The same turns and mirrors carry the whole set onto itself, and each row onto the other rows of its family. Which rows share a family with each named row? Give them in list order.
These 15 rows form 3 families of 5 rows each.
vezak: 5	-11	-13	4	9	10	-9	-4	5	-9	25	-12	0	6	-2	11	-12	31	9	-3	-24	-2	-16	6	-5	-6
somez: -4	-16	-10	14	8	11	-15	-2	4	-7	23	-14	4	3	-3	11	-1	25	5	-10	-27	-5	-15	0	5	-19
Rakuv: 11	2	5	-2	-10	4	-22	14	14	-12	-10	-20	-3	-1	-8	-2	23	20	17	-6	-10	-11	3	9	25	7
fadu: -10	19	-3	9	-1	5	1	18	-12	-16	-7	10	-10	2	-20	3	-16	15	16	6	-6	-24	2	-4	1	12
gosa: 5	10	-3	3	2	16	-18	-14	-30	-35	-6	2	27	-2	-12	-6	-2	12	24	-9	-15	-15	-1	-7	9	-19
ket: 9	16	-3	0	3	12	-19	-19	-18	-32	-11	-8	21	-4	-5	-8	-8	19	20	-4	-10	-18	-5	5	9	-21
Zafaz: -14	4	2	15	-5	9	6	20	-2	-20	-11	1	-11	3	-15	9	-14	8	17	6	-7	-22	-6	-2	7	5
Zede: -18	10	-2	17	1	9	4	22	-9	-13	-5	4	-9	2	-24	4	-8	12	12	-1	-9	-22	-8	-14	6	4
vufa: 8	-2	4	-1	-7	4	-27	12	3	-9	-10	-11	2	-2	-9	-4	29	12	21	-12	-18	-11	8	-1	32	-2
lizig: 11	5	8	1	-10	8	-17	4	6	-9	-11	-14	0	1	-5	-10	27	12	28	-1	-18	-11	14	0	30	3
zof: 7	-6	13	15	17	20	-8	3	-17	-11	15	15	8	-14	-9	-14	17	28	20	-5	-22	1	1	-12	-4	19
nis: 10	-6	18	7	12	15	-2	8	-10	-10	9	11	1	-11	1	-11	8	32	24	-4	-27	6	2	-10	-11	19
numat: 16	2	13	6	15	19	-12	-3	-15	-9	12	14	6	-15	1	-21	11	31	22	2	-22	0	7	1	-1	18
balug: 4	-18	-6	12	11	4	-14	-14	8	-11	18	-18	4	6	2	11	-3	28	13	-1	-30	-7	-16	4	6	-17
gebav: 6	14	2	3	-1	17	-13	-18	-27	-35	-3	-3	23	0	-2	-3	-11	16	25	-9	-14	-20	8	-5	0	-13

Same family as fadu: vezak, Rakuv, ket, numat
Same family as Zafaz: lizig, nis, balug, gebav
Same family as Zede: somez, gosa, vufa, zof

The same turns and mirrors carry the whole set onto itself, and each row onto the other rows of its family. Which rows share a family with each named row? Give them in list order.
These 40 rows form 5 families of 8 rows each.
remo: -12	15	-3	1	-2	-12	-7	0	-22	5	3	-19	-14	0	16
Dem: -3	2	-3	-7	5	-27	-1	-8	11	-2	-1	-10	3	22	7
bapu: 5	-16	-1	-3	3	8	9	5	6	-11	0	5	16	13	-18
mado: -3	-3	-3	-5	8	-22	2	-14	2	-4	-3	-13	13	24	11
Kidid: 3	5	-5	-18	4	11	-28	3	-5	-8	-7	-8	3	4	2
tem: 5	6	-4	-14	4	11	-27	0	-3	-6	-7	-3	-7	13	8
Zamu: 12	9	11	10	-1	-4	-5	8	-5	-7	-4	-28	4	18	-17
Zir: -11	10	1	8	-9	-17	-10	5	-18	1	3	-18	-8	3	20
Vaguk: 6	-1	-10	6	-8	15	2	16	-27	-12	-2	-1	-3	-9	-6
revun: 3	-3	-9	7	-14	15	-6	8	-24	-4	7	-5	-9	-11	-10
Fubi: -14	18	0	7	-5	-11	-3	3	-23	5	6	-20	-4	2	15
kiz: -6	-15	-12	-10	3	-2	9	-6	-21	-2	0	11	-3	3	18
migu: 11	-13	-4	-11	-1	12	8	-3	-3	-7	-4	4	11	16	-21
doz: -12	-8	-17	-16	-1	-1	9	-3	-13	-4	0	13	-1	8	16
gor: 4	3	-2	2	-14	16	-4	19	-24	-4	4	0	-9	-5	-13
migi: 6	12	9	8	-13	-3	-11	7	-2	-3	-2	-24	6	16	-20
vupa: 0	-6	-10	11	-8	-18	30	8	-16	-6	2	-8	1	10	-3
toz: 5	2	-7	4	-5	18	1	18	-27	-4	2	-1	1	-7	-10
Zovip: -11	-9	-16	-13	-5	-3	2	-2	-15	-1	6	16	-1	0	16
Vif: -3	1	5	-10	3	-21	4	-7	2	-1	-8	-8	11	30	8
Kot: 11	-15	-4	-4	-4	6	6	6	1	-9	-5	6	17	17	-18
vifu: -4	4	1	-9	6	-23	-1	-7	9	5	2	-11	7	24	3
toka: 11	11	4	21	-3	-5	-9	4	-4	-4	0	-20	4	10	-20
demu: 3	1	-6	4	-12	12	0	13	-29	-6	-2	2	-6	-10	-12
sisa: -6	-4	-6	10	-14	-22	26	5	-12	-5	4	-7	-2	7	-5
dedin: 15	-19	-5	-9	0	4	2	2	2	-13	-4	8	8	15	-16
begaz: -5	-9	0	11	-13	-16	25	2	-19	1	5	-12	10	6	-9
Lar: 7	-14	-1	-12	0	5	9	11	7	-10	-2	4	12	16	-17
Sibet: -5	-6	-20	-23	1	-4	6	1	-16	1	2	12	-2	6	14
Tosa: 7	9	9	19	-1	-6	-5	9	-1	-9	-1	-23	6	9	-18
Miga: -1	8	4	-14	7	6	-28	3	-3	-12	-8	-5	0	5	7
rov: 2	9	-1	-13	9	9	-30	4	-1	-1	-1	-4	3	4	-1
fikim: -10	-9	-14	-23	2	-3	9	5	-14	-2	1	8	0	6	17
rez: -4	18	-8	1	-3	-17	-10	4	-24	5	2	-17	-12	2	14
Zum: 11	7	10	15	-4	-7	-11	10	-7	-1	-1	-26	4	10	-18
dimeg: 7	6	-4	-14	11	14	-27	4	-7	-1	-4	-6	7	9	2
zope: -3	-1	-1	-6	7	-18	-2	-6	9	0	-1	-15	9	28	9
sogo: -5	18	-10	9	0	-15	-9	1	-25	4	3	-16	-9	-2	14
fite: 1	-8	-10	11	-13	-13	26	3	-18	4	10	-7	3	13	-9
rivip: -4	-6	-3	15	-10	-19	27	3	-14	3	5	-6	-1	13	-5

Same family as demu: remo, Kidid, doz, Kot, Zum, zope, rivip
Same family as Zir: tem, revun, kiz, migu, migi, Vif, begaz
Same family as Lar: Dem, vupa, toz, Sibet, Tosa, rov, sogo
Same family as fikim: bapu, Vaguk, vifu, toka, sisa, rez, dimeg

The same turns and mirrors carry the whole set onto itself, and each row onto the other rows of its family. Which rows share a family with each named row? Give them in list order.
These 40 rows form 5 families of 8 rows each.
Val: 18	-17	-9	1	-13	-6	5	2	9	-10	9	-16	-23	20	1	10	-13	-23	15	-9	9	-3	-4	-8	-1	31	-5
zasur: -1	-2	9	-11	7	21	3	8	9	-12	-18	-15	2	7	-1	17	-7	-13	-5	14	16	12	-12	-17	-1	22	-15
nuvof: 1	-23	-15	-7	6	-11	-4	5	4	2	17	14	1	0	10	-2	13	-1	19	-12	-3	6	21	-22	-9	21	-19
vop: -11	-23	3	-4	-4	-3	-7	8	2	1	22	-4	-14	14	5	0	5	-7	24	7	-18	5	29	-2	-16	9	-9
Lemad: 3	-19	-5	3	-3	-10	-5	18	4	2	17	-6	-16	9	13	-8	4	-10	21	1	-7	13	26	-4	-24	6	5
Mef: 19	-11	0	4	-8	-6	-6	10	11	-18	6	-22	-23	12	2	8	-19	-15	26	-4	4	-12	-6	-12	-1	25	-11
Tise: -6	-23	3	0	-5	-10	-10	18	5	8	22	4	-17	13	14	-3	4	-10	21	-1	-6	15	23	-8	-12	22	-12
pufe: 13	-14	-2	-4	-6	-8	6	13	9	-13	7	-13	-31	23	-3	11	-5	-21	19	-6	10	-5	3	-4	-12	26	-1
Pek: 12	7	3	-6	14	12	13	-7	9	-18	-7	-11	4	-8	-4	8	-9	-13	5	25	10	11	-3	0	6	23	0
Voma: 2	-22	-15	-11	6	-9	-7	-1	-2	-2	23	10	3	0	6	11	6	-2	16	0	-2	-4	23	-23	-14	12	-28
pavu: -20	-15	-4	-17	-2	11	1	7	0	-2	-2	-13	15	-8	15	3	3	1	15	3	10	29	10	-23	-6	-6	-19
tived: -15	-10	-10	-19	-3	15	4	-2	3	-7	-1	-19	15	-8	13	-5	12	-8	10	3	8	26	9	-27	-9	-4	-10
Sese: -2	7	11	-3	5	16	0	2	17	-20	-11	-11	-6	0	-2	25	-5	-10	5	14	17	8	-18	-11	-4	10	-11
Duve: -4	-9	-6	-3	0	5	0	0	3	-3	7	-9	9	-6	9	-4	2	-6	2	14	3	40	10	-8	-13	-13	3
dineb: 7	2	14	-8	13	9	6	0	10	-13	-15	-14	7	-2	2	9	-16	-10	9	31	6	14	-3	-2	7	18	0
nuf: 21	4	4	-7	14	7	15	-4	3	-18	-9	-13	8	-12	10	5	-15	-13	8	20	8	2	-2	6	5	12	1
duvik: -20	-14	-10	-20	-5	16	4	1	-1	-7	-2	-23	11	-4	6	5	7	-1	14	12	3	8	12	-27	-7	-12	-14
Nomut: 7	-22	-15	-15	4	-8	-2	6	1	4	11	5	5	-4	23	-1	13	-6	20	-14	2	-3	18	-27	-13	11	-18
nuno: -5	5	-3	-6	-5	6	-10	5	-1	-6	9	-7	2	-14	14	-4	0	-5	4	16	2	30	9	-16	-17	-14	-10
sif: 18	-32	2	0	2	-6	6	-3	1	-5	18	-7	-4	2	3	14	-13	-8	24	-1	-1	-17	-3	0	18	11	-11
Zimol: 24	-18	-2	-9	8	-10	14	1	1	-6	2	6	-7	-3	6	9	-9	-4	26	-11	3	-16	0	-3	11	22	-9
Dekez: -14	-8	4	-15	-5	15	-10	1	7	-2	3	-15	8	-14	19	3	10	-5	19	8	3	23	4	-24	-13	-14	-12
zov: -4	-12	9	-2	6	25	4	6	10	-11	-7	-13	-3	12	-5	21	2	-13	-10	15	8	-5	-14	-11	1	11	-11
Pibeg: -5	-8	-7	-5	-6	-1	-2	-5	1	-2	5	-4	6	4	5	6	-2	-3	-4	25	-3	26	9	-8	-14	-20	-1
Buvo: -6	-22	-6	0	0	-10	-6	12	9	0	21	-1	-14	11	6	-7	10	-7	27	-2	-10	16	28	-9	-16	20	-2
tokop: 12	-16	-5	-5	-14	-7	3	3	2	-17	20	-19	-25	23	-2	8	-10	-24	9	2	6	-12	1	-9	0	21	-16
zav: -2	1	-2	-5	8	-2	7	6	2	-10	5	-1	3	-8	9	-4	4	-4	3	21	6	31	13	0	-14	-13	6
banid: -18	-10	-2	-24	4	15	7	5	7	-10	-5	-13	7	-4	14	4	21	-8	11	0	14	16	6	-25	-12	-5	-11
Gitin: 8	2	4	-7	12	5	9	-7	9	-20	-1	-16	4	-2	-1	8	-8	-12	6	39	2	-5	0	-5	8	14	-1
fese: -2	-5	10	-8	7	27	8	0	14	-13	-13	-14	-2	6	-4	18	3	-17	-1	8	12	10	-15	-7	1	22	-5
tob: 2	-22	-10	-9	5	-15	-6	10	2	4	22	7	-1	-4	17	1	3	-4	28	-2	3	5	24	-23	-5	25	-24
rano: 0	15	13	-6	5	14	8	-2	9	-21	-12	-11	-3	-9	2	9	-11	-5	12	22	3	4	-9	-1	7	12	-7
defi: 13	-17	2	-6	-13	-4	5	12	4	-7	6	-19	-26	18	-1	5	-15	-19	18	-3	11	-4	-5	-13	9	32	-9
bol: 27	-23	1	-2	1	-13	6	4	4	-1	7	-3	-10	2	3	12	-21	-9	21	1	10	-4	-8	-7	19	24	-7
Mene: 24	-24	-6	1	-1	-5	11	-1	3	-4	7	-8	-7	-1	4	7	-17	-9	26	-11	1	-10	-3	-2	15	27	-5
Tador: 25	-15	5	4	-4	-9	-3	2	7	-9	3	-4	-11	5	9	8	-20	-8	20	-9	-4	-15	-13	-7	10	20	-13
Tabob: -1	-19	3	1	0	-10	-15	19	4	-1	23	6	-21	4	2	-6	5	1	27	-6	-9	9	18	-14	-13	8	-11
Kile: -11	-2	-3	-10	-6	-5	-2	2	2	-4	4	-8	6	2	14	-3	-3	-6	6	19	5	42	15	-10	-13	-9	-7
lifas: 4	-7	9	-8	2	23	6	6	12	-16	-12	-23	-6	11	6	20	0	-24	0	1	18	4	-14	-8	-11	14	-6
sos: 3	-14	-4	-14	1	-17	-14	5	7	-4	20	9	-10	0	11	-5	10	-2	29	-6	-6	1	16	-29	-10	14	-20

Same family as Lemad: pufe, nuf, Nomut, Zimol, zav, banid, lifas
Same family as Voma: vop, duvik, sif, zov, Pibeg, tokop, Gitin
Same family as Mef: Sese, nuno, Dekez, rano, Tador, Tabob, sos

The same turns and mirrors carry the whole set onto itself, and each row onto the other rows of its family. Which rows share a family with each named row? Give them in list order.
These 32 rows form 4 families of 8 rows each.
tifed: -5	-6	-10	-19	19	4	1	-10	-3
gifo: -17	-7	-10	7	0	-18	6	8	3
Pefin: 3	14	8	5	0	-11	3	15	2
nof: -12	-15	-6	18	2	6	-8	3	12
fot: -18	-2	-13	-5	19	5	-5	-13	-7
visi: 12	9	-3	-14	-8	1	-1	-15	-5
laris: 5	18	-3	-18	2	-4	-18	10	3
peker: -13	-7	-10	7	4	-11	14	4	11
dez: -14	-4	-21	-16	1	-10	-17	3	5
tar: -26	-2	-19	-9	4	-5	-11	3	2
sof: -9	2	-13	-12	20	0	0	-17	-6
vepon: -16	-6	-9	-14	18	14	-9	-3	7
tepig: -7	20	-8	-19	-2	0	-20	5	1
Guga: -1	-18	-8	11	17	2	-4	4	4
Sig: -9	-5	-4	23	15	4	-6	-1	-3
bosi: -20	1	-3	15	1	-11	3	13	2
zedep: -17	-4	4	10	9	3	13	5	8
vaf: 10	14	5	7	4	-5	6	13	11
Lozo: 16	-3	0	16	-8	-2	-6	-2	2
Sep: 1	10	-8	-14	-11	10	-21	-5	11
lolad: 0	17	3	-19	-2	11	-1	-11	2
Vam: 3	8	6	13	-17	4	1	-4	5
Zumu: 9	15	-8	-7	-6	-3	-7	-21	-6
gasi: -4	-8	-9	15	25	0	-5	-2	1
Nasez: -22	-8	-15	-13	-4	3	0	-11	7
Boma: -2	16	-7	-11	-2	6	-11	-19	-10
Remad: 0	22	8	6	-5	-5	-6	14	1
kol: 9	13	2	18	-6	4	-13	-7	-5
dalum: 7	12	11	7	1	10	-8	12	11
rik: -10	-5	-25	-16	0	-6	-8	-4	12
dani: 12	15	-9	-16	0	1	-16	5	12
mul: 13	4	-3	21	-1	-2	-13	-5	1

Same family as laris: gifo, Pefin, dez, sof, Zumu, gasi, mul
Same family as fot: tar, tepig, Sig, bosi, Boma, Remad, kol

